Every row has a hidden score from 0 to 30. What is each row's score? 15 is about the middle. The score is a weighted sum of the row's numbers plus the product of two more (or one squared), each taken from its middle value.
-0.92 -0.15  0.39  0.39 -0.67  0.19  0.36  1.31  1.04  0.80 -0.41  0.74 -0.25 -0.74  0.05 -0.88 ~ 15
 2.06  0.55 -0.41 -2.05  0.86 -0.28  0.31  0.18 -2.37 -2.46  0.76  0.86  0.09  1.41 -0.95  2.32 ~ 12
 0.23  0.12  0.17 -1.07 -0.66 -1.05 -0.42  0.38  0.50  1.18 -0.48  0.19  1.39 -0.18 -0.20  0.06 ~ 19
-0.69 -0.67  0.23  0.80 -0.18  0.76 -0.71  0.98  1.15  0.15 -1.39 -0.14 -0.33 -1.14  0.70 -0.93 ~ 20
 0.12 -0.14 -1.94 -0.61 -1.03 -1.65  0.41  1.52 -0.47  0.30  0.58  0.46  0.88 -1.57  0.61 -1.02 ~ 15
-1.09 -0.80 -1.53  0.07 -0.15 -0.66  0.24  0.13 -0.94 -0.22  1.16 -0.41  0.11 -1.03  0.35 -0.95 ~ 17
-0.09 -0.53  0.35  1.74  0.14  0.15  0.02 -1.12 -0.12  0.06  0.60 -1.31 -1.36  0.13  0.88 -0.05 ~ 5
 0.19 -0.50 -1.35 -0.35 -1.25 -0.77 -0.73  2.53  0.74  0.85 -1.29  0.85  0.21 -1.92  0.71 -1.77 ~ 15
-0.94 -0.60 -1.05  0.59  0.25 -0.50 -0.06  0.00 -0.40  0.11  1.16 -0.33  0.34 -0.81  1.01 -0.93 ~ 14
 1.04  0.26  1.25 -0.72 -0.22  0.02 -0.71 -0.34  1.43  0.69 -1.14  0.90  1.14  0.38 -0.25  0.53 ~ 10
 1.08  0.97  0.59 -1.65  1.09  0.92 -0.29  0.09 -1.02 -1.90 -0.04  0.81  0.20  1.22 -1.29  2.34 ~ 12
 0.59 -0.25 -1.59  0.94 -0.48 -0.35 -0.05  0.93 -1.13 -0.56  0.28 -0.79 -0.82 -1.11  0.28 -0.77 ~ 22
-0.04  1.09  0.00 -0.66  0.25  0.07  0.83  0.39 -0.78 -0.70  0.55  1.41 -0.06  0.90 -1.29  0.83 ~ 11
-0.50  0.06 -0.18 -1.01  0.03 -0.52  0.14  0.09 -0.50  0.69  0.21  0.14  1.53  0.16 -0.63  0.16 ~ 19
 0.20  0.83  0.78 -0.59 -0.30  0.07  0.98  1.01  0.16  0.20 -0.34  0.86 -0.52  1.19 -1.03  0.42 ~ 14
-1.07 -0.76 -0.11  1.97  0.58  0.44  0.81 -1.32 -1.08 -0.29  1.52 -1.26 -0.85 -0.19  0.40 -0.57 ~ 23
-0.25 -0.12 -1.69  1.10  0.16 -1.11 -0.51 -1.24  0.08  1.81  0.48  0.07  1.73 -1.83  2.28 -1.61 ~ 11
 0.40 -0.46  0.01  0.18  0.46 -0.47 -0.24 -0.19 -0.67 -0.48  0.39 -0.46  0.10 -0.25  0.58  0.17 ~ 15
-0.98  0.44 -0.82  0.28 -0.04 -0.77  1.08 -0.04 -0.69  0.94  1.61  0.15  1.10 -0.59  0.43 -0.42 ~ 16
-0.26 -0.42  0.67  2.04  0.63  1.30 -0.02 -1.34  0.79  0.06 -0.19 -1.53 -2.30 -0.10  0.49 -0.60 ~ 26
-2.05  0.13 -0.88  0.42  0.63  0.21  0.79 -0.04 -0.78 -0.23  1.70 -0.08 -0.14 -0.13 -0.45 -0.59 ~ 22
 0.54 -0.03 -0.81 -0.65  0.46 -0.96  0.60  0.11 -1.40 -1.19  0.85 -0.09  0.34  0.12 -0.11  0.30 ~ 15
 0.90 -0.01 -1.28 -1.38 -1.37 -2.27  0.57  1.22 -0.04  1.69 -0.22  1.02  2.05 -1.21  0.34 -0.21 ~ 12
 0.04 -0.71 -0.93  1.60 -0.38 -0.34  0.17 -0.93 -0.52  0.80  0.48 -0.89  0.27 -1.16  1.48 -1.49 ~ 21
-0.76 -0.54  1.11  0.53  0.76  1.68 -0.92 -1.78  1.46 -0.22 -0.74 -0.43 -0.03  0.12  0.56 -0.11 ~ 21
 1.06 -0.78  0.54  0.79 -0.66 -0.09 -0.38 -0.80  0.88  0.92 -1.03 -0.36  0.10 -0.24  0.86 -0.26 ~ 15
-0.49  1.08  0.71 -0.48 -0.13  0.43  1.02 -0.45 -0.02  0.06  0.36  0.52  0.05  1.11 -1.76  0.96 ~ 16
 1.36 -0.28 -0.38 -0.21 -0.05 -0.90 -0.26  0.52 -0.05 -0.47 -0.45 -0.11  0.42 -0.35  0.40  0.17 ~ 17
-0.40  0.99  0.78 -0.77 -0.51  0.20  0.76  0.88  0.12  0.67 -0.03  0.87  0.19  0.68 -1.16  0.19 ~ 17
 0.58  1.27 -0.09 -1.81 -0.22 -0.05 -0.35  2.23  0.07 -0.60 -1.09  1.17 -0.23  0.99 -1.65  0.99 ~ 10
-0.79 -0.31  1.11  0.24 -0.54  0.98 -0.57  0.19  1.48  0.66 -0.90 -0.18 -0.33 -0.25  0.06 -0.75 ~ 23
 1.56  0.48  0.25 -1.54 -1.33 -0.85  0.05  0.66  1.06  1.71 -1.24  1.24  2.01 -0.43 -0.20  0.38 ~ 10
-0.18 -0.63 -0.88  1.24 -0.54 -0.53  0.17 -0.61 -0.87  0.53  0.92 -0.52 -0.14 -0.85  0.84 -1.23 ~ 19
-0.49 -0.20 -0.33 -0.46  0.05  0.03  0.13  0.49  0.05 -0.62 -0.19  0.18 -0.10 -0.06  0.10 -0.19 ~ 15
-0.48  0.28  0.94 -0.13 -0.11  0.61  0.53  0.17  0.24  0.56 -0.35  0.64  0.16  0.67 -0.54  0.47 ~ 15
 0.59 -0.43 -1.03 -0.15 -0.18 -0.10 -0.71 -0.69  0.08  0.19 -0.02 -0.17  0.91 -0.35  1.20 -0.38 ~ 12
-0.47  0.71  1.36  0.19 -0.02  1.09  0.17 -0.25  1.01  0.77 -0.59  0.46 -0.63  1.23 -0.76  0.45 ~ 15
-0.58  0.29  0.06 -1.07 -0.54 -0.89  0.70  0.70 -0.06  0.66  0.10  0.92  0.67 -0.14 -1.31  0.01 ~ 18
-0.90  0.51 -0.19  1.07 -1.10 -0.74  1.15  1.70  0.33  1.20  0.56 -0.24 -1.41 -0.12 -0.71 -0.67 ~ 13
 0.37 -0.32 -1.10 -0.37 -0.35 -1.00 -0.40  1.07 -0.01  0.45  0.29  0.18  0.72 -1.20  0.72 -1.03 ~ 17
 0.59  1.23  0.96 -2.24 -0.12 -0.29 -0.03  1.70 -0.11 -0.53 -0.87  1.23 -0.02  1.24 -1.76  1.34 ~ 11
 1.17 -0.15 -0.44  0.55 -0.91 -0.52 -0.24 -0.12  0.10  0.30 -0.01 -0.49  0.06 -0.24  1.11 -0.64 ~ 16
 0.44  0.02 -1.53  0.67 -1.16 -1.71  1.42  1.53 -0.97  0.55  0.40  0.05 -0.84 -0.92 -0.26 -1.06 ~ 15
-0.89 -0.52  0.27  1.70  0.07 -0.02  0.61 -0.62 -0.03  0.18  0.31 -1.26 -2.35 -0.38  0.50 -1.17 ~ 15
 0.25 -0.70  1.39  1.95  0.41  1.19 -0.31 -1.34  1.43 -0.27 -1.05 -1.31 -2.17  0.27  1.07 -0.59 ~ 17
 1.42 -0.70 -0.08 -0.45  0.84 -0.41 -0.19 -0.38 -0.79 -1.65  0.44 -0.77 -0.09 -0.06  0.19  0.72 ~ 20
-0.49  0.65  0.49 -1.23  0.65  0.83 -0.11  0.65 -0.84 -1.41 -0.41 -0.29 -0.93  2.28 -1.99  1.25 ~ 5
-0.72 -0.73 -0.14  0.88  1.30  0.56 -0.36 -1.50  0.07 -0.85  0.77 -0.72  0.29 -0.35  1.42 -0.31 ~ 16
 2.09 -0.91 -0.09  1.17 -0.66  0.36 -0.96 -0.52  1.04  0.23 -1.26 -1.10 -0.85 -0.55  1.85 -0.37 ~ 12
 1.83 -0.64 -0.40 -0.87  0.11  0.09 -0.49 -0.59 -0.82 -0.99 -0.38 -0.58  0.63  0.45  0.28  1.03 ~ 16
 0.85 -0.31  1.09  0.87  0.53  1.20 -0.86 -0.42  0.40 -1.22 -1.36 -1.22 -1.54  1.25 -0.11  0.78 ~ 11
 1.63 -0.23 -0.36 -0.50 -0.08 -0.67 -0.01  0.06 -0.75 -0.64 -0.26 -0.06  0.61 -0.14  0.21  0.74 ~ 15
-0.22 -0.25 -0.50 -0.05 -0.19 -0.47 -0.34 -0.01  0.41  0.33  0.08  0.12  0.82 -0.93  0.58 -0.60 ~ 18
-0.45 -0.26 -1.59  1.26 -0.45 -0.84  1.47 -0.86 -1.71 -0.21  1.58 -0.84 -0.12 -0.71  0.30 -0.57 ~ 21
 0.51 -1.10 -0.58  0.72 -1.83 -1.16  0.11  0.13  0.84  0.95 -0.83 -0.13  0.32 -1.48  1.10 -1.42 ~ 21
-0.65 -0.17  0.17  1.46 -0.38  0.05  1.00 -1.45 -0.12  0.32  0.69 -0.95 -1.57  0.23  0.01 -0.50 ~ 18
 0.07 -0.56  0.27  1.67  0.52  0.89  0.18  0.34 -0.86 -1.34 -0.25 -1.55 -2.86  0.26 -0.70 -0.36 ~ 25
-1.02 -1.26  0.21  1.75  0.43  1.29 -1.01 -0.40  0.89  0.29 -0.44 -1.41 -1.40 -0.45  0.58 -1.47 ~ 17
-1.16  1.20  0.40 -0.40  0.05  0.46  1.61  0.65 -0.12  0.76  0.64  0.74  0.07  0.96 -1.39  0.62 ~ 19
 0.50 -0.67  0.14  1.47  0.47  0.84 -0.69 -0.59  0.02 -0.45 -0.20 -0.94 -0.87 -0.45  0.93 -0.54 ~ 21
-0.59  0.09 -2.57 -0.70 -0.53 -1.63  1.48  0.79 -2.69  0.23  1.77 -0.06  0.93 -0.34 -0.06 -0.66 ~ 12
 0.58 -0.34  0.24 -0.25  1.17  0.28 -0.53 -0.92 -0.27 -2.04 -0.11 -0.71 -0.51  0.64  0.37  0.84 ~ 12
 0.30  0.40 -0.05 -0.93 -0.80 -0.72  0.65  0.19 -0.69  0.63  0.35  0.22  1.09  0.03 -0.86  0.55 ~ 23
 0.07 -0.62 -0.67  1.02 -1.25 -1.22  0.65  0.16 -0.62  0.44  0.42  0.02  0.08 -1.23  0.52 -0.85 ~ 21
-1.46 -0.87 -0.61  0.21  0.66 -0.59  0.22 -0.40 -1.12 -0.33  1.36 -0.74 -0.08 -0.48  0.35 -0.89 ~ 9
 0.17  1.11  1.47 -0.76  1.34  1.93 -0.34 -0.59 -0.48 -1.38  0.14  0.48 -0.58  2.30 -1.36  2.36 ~ 15
-0.81  1.05  2.63  0.63  1.15  1.76 -0.18 -0.99  1.85  0.18 -0.20  0.82 -0.45  1.50 -0.10  1.02 ~ 4
 1.37  1.14  1.78 -0.92 -1.02  0.57 -0.62  1.52  2.37  1.15 -2.16  1.03 -0.12  0.58 -0.81  0.88 ~ 8
 0.36  0.02 -3.06  0.30 -1.20 -3.01 -0.57  0.91 -0.35  2.13  0.28  0.72  1.75 -2.73  2.48 -2.77 ~ 5
 0.32 -0.23  0.21  0.02  1.10  1.09 -0.82  1.20  0.47 -1.48 -1.01 -0.13 -1.01  0.72  0.15  0.29 ~ 10
-0.65 -0.93 -0.39  0.37  0.06  0.06  0.00 -0.15 -0.31 -0.40  0.86 -0.34 -0.16 -0.27  0.50 -0.57 ~ 16
 0.48  0.74  1.91 -0.27  0.04  1.27 -0.35  0.99  0.83  0.02 -1.27  0.50 -0.88  1.68 -1.12  1.50 ~ 8
-0.27  0.05 -0.34 -0.14 -0.20 -0.74  0.70 -0.05 -0.01  0.87  0.64  0.61  0.90 -0.49  0.27 -0.49 ~ 14
-0.20 -0.26 -1.32 -0.12  0.15 -0.46 -0.30 -0.21 -0.87 -0.18  1.26  0.04  0.53 -0.32  1.05 -0.52 ~ 9
-0.52 -0.69 -0.59  0.19  0.08 -0.03 -0.07 -0.64 -0.22 -0.10  0.71 -0.23  0.49 -0.58  0.68 -1.00 ~ 21
-1.12 -0.05  1.44  0.51  0.92  0.76  0.30 -1.85  0.30  0.06  0.44 -0.67  0.39  0.74 -0.62  0.81 ~ 24
-0.73  0.44 -0.58 -0.59 -0.44 -1.02  1.61  0.40 -0.28  1.55  0.56  0.83  0.86 -0.49 -0.39 -0.09 ~ 16
-0.12 -0.50  0.20  0.27  0.37 -0.13 -0.56 -0.46  0.53  0.12 -0.06 -0.21  0.41 -1.09  1.26 -0.69 ~ 17
-1.30 -0.61  1.18  0.92 -0.08  1.44 -0.46 -0.53  1.52  0.45 -0.58 -0.17 -0.88 -0.09  0.39 -0.62 ~ 18
-0.21  0.21 -2.11 -0.01 -1.09 -1.61  0.91  0.70 -0.80  1.06  1.18  0.59  1.13 -1.19  0.83 -0.87 ~ 10
-0.46  0.48 -0.09 -0.97 -0.24 -0.91  0.64 -0.07  0.32  0.89  0.33  1.20  1.21 -0.05 -0.48  0.41 ~ 9
-0.66  0.33  0.51  0.91  0.33  0.81  0.16 -1.94  0.49  0.71  0.65 -0.29  0.68  0.12  0.39 -0.16 ~ 16
 0.68  0.50  1.12 -1.10 -0.87 -0.27 -0.03  0.11  1.23  1.06 -0.80  0.80  1.11  0.09 -0.54  0.47 ~ 15
 1.22  0.02 -2.50 -1.56 -0.22 -1.72  1.14  1.72 -2.59 -1.32  0.73  0.76  0.16 -0.16 -0.25  0.57 ~ 10
 1.44  0.83  0.52 -1.12  1.53  1.04  0.36 -1.22 -1.96 -3.11  0.94  0.67 -0.08  1.80 -0.74  2.78 ~ 5
 1.83 -0.66  1.03  1.46 -0.41  0.13 -1.14 -1.10  1.29  0.63 -0.82  0.02 -0.05 -0.62  1.40 -0.44 ~ 12
-0.89 -0.28 -1.33  1.18 -0.46 -0.43  1.46 -0.48 -1.63 -0.23  1.60 -0.97 -1.47 -0.11 -0.70 -0.36 ~ 18
 0.96  0.03 -2.19 -0.89 -2.31 -2.46 -0.01  2.19  0.03  2.11 -0.27  1.47  1.70 -1.99  1.04 -1.38 ~ 9
-1.34  0.45 -0.44 -0.20  0.20 -0.19  1.77 -0.18 -2.07 -0.17  1.92  0.03  0.15  0.74 -1.70  0.47 ~ 24
-0.58 -0.82 -0.71  0.70  0.55  0.27 -0.06 -0.92 -0.51 -0.51  0.76 -0.70  0.16 -0.37  0.85 -0.54 ~ 19
 0.27 -0.51  1.02  1.63  0.19  0.43 -0.51 -1.85  0.61  0.42  0.17 -0.36 -0.10 -0.49  1.28 -0.23 ~ 15
-0.87 -0.84  0.80  0.73  1.05  1.02 -0.88 -1.95  0.92 -0.54  0.01 -1.25  0.14 -0.15  0.80 -0.09 ~ 24
 0.30  0.08  1.10 -0.56  0.38  0.54 -1.14 -1.32  1.10  0.40 -0.56  0.03  1.12  0.28  0.18  0.43 ~ 18
-1.40  0.21 -0.46  0.10  0.14 -0.50  0.70 -0.35 -0.57  0.93  1.14 -0.17  0.57 -0.35  0.29 -0.64 ~ 15
 0.68  0.59  1.01 -1.55  0.13  1.17 -0.72  1.19  0.31 -0.96 -1.32 -0.17 -0.70  1.85 -1.38  1.49 ~ 8
-1.31 -0.03 -0.58 -0.88  0.14 -1.18  0.88  0.41 -0.99  0.72  1.07  0.40  0.85 -0.42 -1.02 -0.11 ~ 14
-0.13 -0.72 -0.44 -0.02 -0.44  0.36 -1.09  1.07  1.27  0.54 -1.27  0.30 -0.07 -1.22  1.09 -1.47 ~ 17
-1.38  0.32  1.19  1.51  0.17  1.50  0.09 -0.66  1.40  0.47  0.06 -0.56 -2.00  0.56 -0.10 -0.42 ~ 18
 0.37  0.82 -1.20 -1.43 -0.40 -0.98  0.78  0.46 -1.23  0.55  1.01  0.39  1.30  0.13 -0.68  0.39 ~ 16
-0.09  0.26  1.27 -0.27  0.62  0.68 -0.15 -1.21  0.43 -0.17  0.25 -0.36  0.57  1.07 -0.67  1.25 ~ 23
 0.40 -0.34 -0.24 -0.61 -0.18 -0.81 -0.26 -0.36  0.67  1.10 -0.13  0.40  1.38 -0.83  1.13 -0.54 ~ 12
 1.76 -0.97  1.20  0.26 -1.22  0.08 -1.41 -0.76  2.52  0.87 -2.28 -0.44  0.13 -0.55  1.18 -0.26 ~ 22
-2.73  1.37  1.25  0.52  1.21  0.88  0.97 -0.21 -0.44 -0.17  1.51  0.61 -1.15  0.87 -1.43  0.50 ~ 25
 1.73 -1.00 -1.31 -0.25 -1.59 -1.50 -1.15  2.24  0.12  0.48 -1.28 -0.35 -0.29 -1.76  1.03 -1.57 ~ 16
-0.16 -0.62 -1.36  1.01 -0.28 -1.43 -1.07 -0.56  1.28  1.82 -0.43  0.47  1.59 -2.39  3.03 -2.11 ~ 4
 1.28 -0.83 -0.12 -0.44 -0.65 -0.37 -1.61  0.07  2.20  0.89 -1.54  0.15  0.89 -1.75  1.62 -1.06 ~ 15
-0.41  0.80  0.95 -0.95  0.97  1.03 -0.40  1.29 -0.49 -0.99 -0.65  0.09 -1.12  1.72 -1.71  1.41 ~ 5
 0.02  0.65 -0.75 -0.96 -1.17 -1.56  1.08  0.80 -0.18  1.48  0.04  0.88  1.30 -0.48 -0.80 -0.06 ~ 14
 1.60  0.84  0.30 -2.55  0.06 -0.13 -0.39  1.34 -0.51 -1.57 -0.96  1.28  0.77  0.90 -1.08  2.15 ~ 5
-0.62  0.76  1.83  0.18  0.53  1.20  0.35 -0.28  0.67  0.08  0.18  0.29 -0.90  1.59 -0.54  0.95 ~ 9
 0.17  0.45  2.86 -0.03  0.48  1.90 -0.83 -1.98  2.04  0.37 -1.39  0.01  0.12  1.38 -0.44  1.32 ~ 15
 0.42  0.05  1.44 -0.61 -0.47  0.35 -0.90 -0.31  1.67  0.55 -1.09  0.44  0.49 -0.11 -0.53  0.37 ~ 20
 0.35 -0.26 -0.63 -0.05  0.21 -0.86  0.27  0.29 -1.28 -0.62  0.47 -0.18 -0.04 -0.46 -0.15 -0.02 ~ 17
-0.01  0.54  0.36 -0.76 -0.61 -0.66  0.68  0.59  0.67  1.13  0.06  1.11  0.88 -0.30 -0.95  0.09 ~ 13
 0.97 -0.49 -0.51 -0.35  0.69 -0.39  0.50 -0.39 -1.47 -1.15  0.53 -0.49  0.06  0.10  0.01  0.70 ~ 17
-0.03  1.15  0.95 -1.38  0.01  0.75  0.45  0.05 -0.59 -0.81 -0.33  0.68  0.69  1.02 -1.65  1.42 ~ 13
 0.80 -0.15  0.22  0.59 -1.04 -0.62 -0.37  0.34  1.32  1.04 -1.14  0.12 -0.15 -1.10  0.73 -0.94 ~ 13
 1.11  0.75  0.90 -1.79  1.02  0.95 -0.57  0.41 -0.59 -2.14 -0.18  0.63  0.20  1.32 -1.11  2.01 ~ 11
-0.19 -1.30 -0.01  0.84 -0.57  0.09 -1.23  1.73  2.00  1.08 -2.27 -0.46 -0.71 -1.86  0.95 -1.97 ~ 19
-0.12  1.04  1.06 -0.78  0.65  0.94 -0.12  0.45  0.43 -0.75  0.03  0.90  0.09  1.08 -0.97  1.49 ~ 8
-1.01  1.29  0.15 -0.16  0.89  0.37  1.07 -0.14 -1.75 -0.87  1.58  0.80  0.01  0.97 -1.64  0.92 ~ 18
 0.92 -0.03 -0.45 -0.19  0.56 -0.52  0.32 -0.59 -1.86 -1.34  1.03 -0.72  0.25  0.43 -0.15  0.67 ~ 20
 0.41  0.69  1.19 -0.74 -1.14 -0.28  0.18  0.53  1.61  1.15 -1.30  1.21  0.05  0.44 -1.16  0.60 ~ 9
-0.60  0.85  1.16 -0.01  0.54  1.12  0.44 -0.33  0.07  0.09 -0.08  0.49 -0.99  1.43 -1.37  0.80 ~ 25
-1.85  0.85  0.10  0.03  0.68  0.53  1.57 -1.13 -1.69 -0.24  2.21  0.23 -0.50  1.50 -1.51  0.72 ~ 26
 1.70 -0.67 -0.33 -0.80 -0.64 -1.58 -0.35  0.67 -0.36 -0.52 -0.22 -0.13  0.65 -0.18  0.13  0.24 ~ 27
 1.57  1.00  0.32 -1.96  0.24  0.66 -0.49  1.05 -0.54 -1.95 -0.76  0.85  0.40  1.22 -0.88  2.13 ~ 4
-1.03 -0.32 -1.39  0.22 -0.45 -0.78  0.70 -0.04 -0.74  0.89  1.17  0.25  0.71 -0.86  0.86 -1.16 ~ 14
-0.99  0.42  1.24  1.19  0.31  0.77 -0.33 -2.82  1.55  1.42  0.27  0.11  1.27 -0.22  0.93  0.09 ~ 8
 0.23 -0.58 -0.16  1.02 -0.91 -0.58  0.29 -0.38  0.52  1.10 -0.34  0.03  0.23 -1.35  1.06 -1.13 ~ 15
 0.32 -0.54  1.71  1.88  0.51  1.31 -0.80 -1.66  1.96  0.06 -1.12 -1.28 -1.14  0.02  1.30  0.15 ~ 16
-0.76 -0.76 -0.03  0.56  0.63  0.79 -0.74 -1.32  0.44 -0.29 -0.22 -0.98  0.18 -0.90  0.92 -0.53 ~ 24
-0.63  0.07  0.93  0.76  0.71  1.03 -0.34 -2.18  1.02  0.80  0.16 -0.58  0.63 -0.02  1.06 -0.22 ~ 19
-0.39  0.11 -0.84  0.14 -1.02 -1.19  0.83  0.13  0.14  1.60  0.53  0.93  1.16 -1.15  0.42 -0.67 ~ 10
-0.30  0.11 -0.56 -1.23  0.02 -0.74  0.45 -0.11 -0.74  0.34  0.76  0.67  1.15 -0.05 -0.10  0.12 ~ 14
 0.10 -1.09  1.46  1.30 -0.16  1.17 -1.95 -0.07  2.74  0.66 -2.41 -0.81 -1.19 -0.81  1.68 -1.53 ~ 15
 1.09  0.89 -0.63 -1.78 -1.19 -1.01  0.60  0.94 -0.32  0.75 -0.10  1.03  1.64  0.16 -1.05  0.65 ~ 13
 0.37 -0.59 -1.47 -0.30 -0.72 -1.33  0.26  1.26 -0.77  0.37  0.72 -0.10  0.72 -0.93  0.53 -0.65 ~ 19
 0.40 -0.74  0.53  1.26 -0.23  0.35 -0.48 -0.85  0.82 -0.01 -0.49 -1.39 -1.35 -0.28  0.83 -0.17 ~ 14
-0.56  0.26  0.41 -0.08  0.54 -0.08  0.83 -0.35 -0.64 -0.01  1.31  0.49  0.27  0.56 -0.70  0.39 ~ 16
 0.86 -0.26  0.72 -0.06  0.81  0.16 -0.86 -1.06  0.59 -0.81 -0.24 -0.72  0.22  0.41  0.65  0.53 ~ 17
-1.50 -1.18 -0.59  1.09  0.34  0.93 -1.06  0.68  0.35  0.58 -1.26 -0.90 -0.48 -1.32  0.54 -1.62 ~ 20
 0.05 -0.48 -1.06  1.08 -1.03 -1.30  0.81  0.65 -0.76  0.69  0.41 -0.15  0.05 -1.08  0.47 -0.61 ~ 19
-1.38  1.50  1.78  0.00  0.75  1.67  1.12 -0.88  0.15 -0.13  0.96  0.41 -0.43  2.35 -2.05  1.98 ~ 15
-0.48 -0.26 -0.78  0.14 -0.17 -0.40 -0.22 -0.65  0.20  0.72  0.58 -0.03  0.82 -0.60  1.22 -0.80 ~ 12
-0.88  0.96 -0.67  0.15 -0.87 -1.66  0.86 -0.85 -0.44  1.99  1.54  0.97  1.69 -0.84  0.25 -0.58 ~ 9
-0.10  0.73 -0.92 -1.24 -0.90 -1.34  1.10  0.94 -1.59  0.28  1.00  0.70  1.04  0.14 -1.29  0.49 ~ 17
 0.17 -0.08 -0.83 -0.53 -0.21 -0.47 -0.16  1.35 -0.35 -0.25 -0.42  0.52  0.02 -0.59  0.18 -0.55 ~ 15
-0.36  0.15 -0.24 -0.84 -0.15 -0.65  0.27 -0.07 -0.44  0.29  0.41  0.46  1.23 -0.02 -0.68 -0.18 ~ 20
